One turn sends every row of this set to another row. A few are shown first. Where does it send the rows asked after them?
Zel: [  9 -17  -2 -13   0 -12   6  24  21 -27  12   1   2   5  -6 -12   5  28
   8  -7  -3  -5  24 -14 -46 -20   7   7 -22  -2 -13 -11 -12   5  15]
Vov: [ 30  12   4 -13   2 -14 -23   7   5 -21   4   6   3  11 -15 -11  26  18
  -5   0  -5  -9  21  -7 -21 -23  17  -1 -18 -35 -11  18  20   3   3]
Kudi: [-12 -31  -1 -12   6   0   2  14  12 -29  25   7   6 -11 -18  -6  -1  13
   5  12 -15 -11  35 -10   1  -9  -1   7   0 -17   3   0  -5 -14 -19]
Rov: [ -1   0   6  -6 -11 -12   6  10  14   1  11   9  19 -23  -8 -15  10  17
  -3   0  -4 -11  24 -22  26 -44  21  -7   1   3 -30  15  16  -3 -11]
negi: [  5   3  -2 -15  -3 -21   8  17   8   2  12   2  -4  14 -22 -10  -1  29
  -4  -2  -6  -9  18 -12  27 -24 -20  -6 -20 -24 -26  11  -3  -9  17]
gakur: [-14 -30   2  -9  14  -2  -2  10   9 -20  22   0  21 -10 -14  -4   5  13
   0  11 -18 -13  26  -8   3  -6  -1  14  -1 -13  -9  14 -10 -11 -25]
godof: [  1  -4   2 -18 -13 -16  -6  25  22  -4  13   9  10 -27  -9 -22   2  24
  -4  -2  -1  -6  28 -21  22 -45  20  -3  -6  10 -18  -5   6  -8  -2]
Mobok: [ 13   4  -5  18 -32 -16  10   8   2 -36  12   8  10 -19 -11  -9   1   1
  -4  -1 -12  -9   9 -12 -10 -14  32   6 -13   7 -24  12  -6  -6   8]
Kovaf: [-25 -33   5 -17   5   4   2   3   8 -23  18   3   7  -9 -13   4   9  19
   3   6 -18 -12  24 -11   3 -12   1   5  -7 -15   2   7 -13  -7 -21]
dumi: [-18 -11   2  13  -7 -18   8  -4   7 -23  12   7  10   9  -7  -2  19  31
   8  -8 -17  -3   1 -14 -33 -19  11  19 -24 -19 -14   2  -2  15   9]
sulef: [ 12 -13   5   8   4  -9  24   8  11 -19  17   6  21  12 -12  -5  10  20
  -1   0  -8  -9  25  -4 -41 -20   9   3 -10 -14 -37  21   8   0   5]
Sud: [  7   9   2 -18  -3 -22   5  12  14   0  10   3  -4  18 -14 -12   5  27
   0   5  -9  -9  15 -16  30 -23 -16  -3 -20 -33 -23   3   0   0  11]
vozo: [-20  -2   1  -2 -22 -19  -3   8  11  -2  11  11   6 -27 -11 -16  10  26
   1  -7  -8  -6  16 -27  28 -45  21   0  -6   3 -13   2   8  -1  -3]
kemuf: [ 12   1   2   1 -28 -15  -4   7   7 -34   9   3  13 -16  -3  -5   7  13
 -13   2 -13  -2   0  -5  -8 -20  38  13 -26   9 -23   5 -18  -3   7]
faket: [ 13  -1  -7 -11  -4 -18 -28  20  -6 -18   6   0  -7   0 -28  -6  14  30
 -13 -17  -4  -5  21  -2 -25 -24  11  -4 -27 -18  -6  23   6  -9  22]
Nena: [ 10   7 -10   1  -5 -21 -21   9  -6 -17  -6  -1  -7  -1 -20 -12  23  14
   7 -19  -6 -18  12 -24 -23 -12   4  -4 -20 -21  -6  28  11  11   5]
gidum: [  6   6  -4 -16  -4 -22  10  18  10   1   6   0  -9  12 -17 -15   2  23
   6  -3  -6 -15  17 -23  26 -19 -24  -8 -17 -23 -22   8  -3   1  10]
modep: [ 22   5   5  -5 -32  -6  12   4  11 -39   4   6   5 -14  -1  -4   8   3
  -3   4  -7 -10  14 -14 -13 -19  38  -4 -19   8 -19   3 -12   0   2]

gidum turns into Sud
godof turns into vozo
Now find these:
dumi turns into sulef
Nena turns into Vov
gakur turns into Kudi
kemuf turns into Mobok

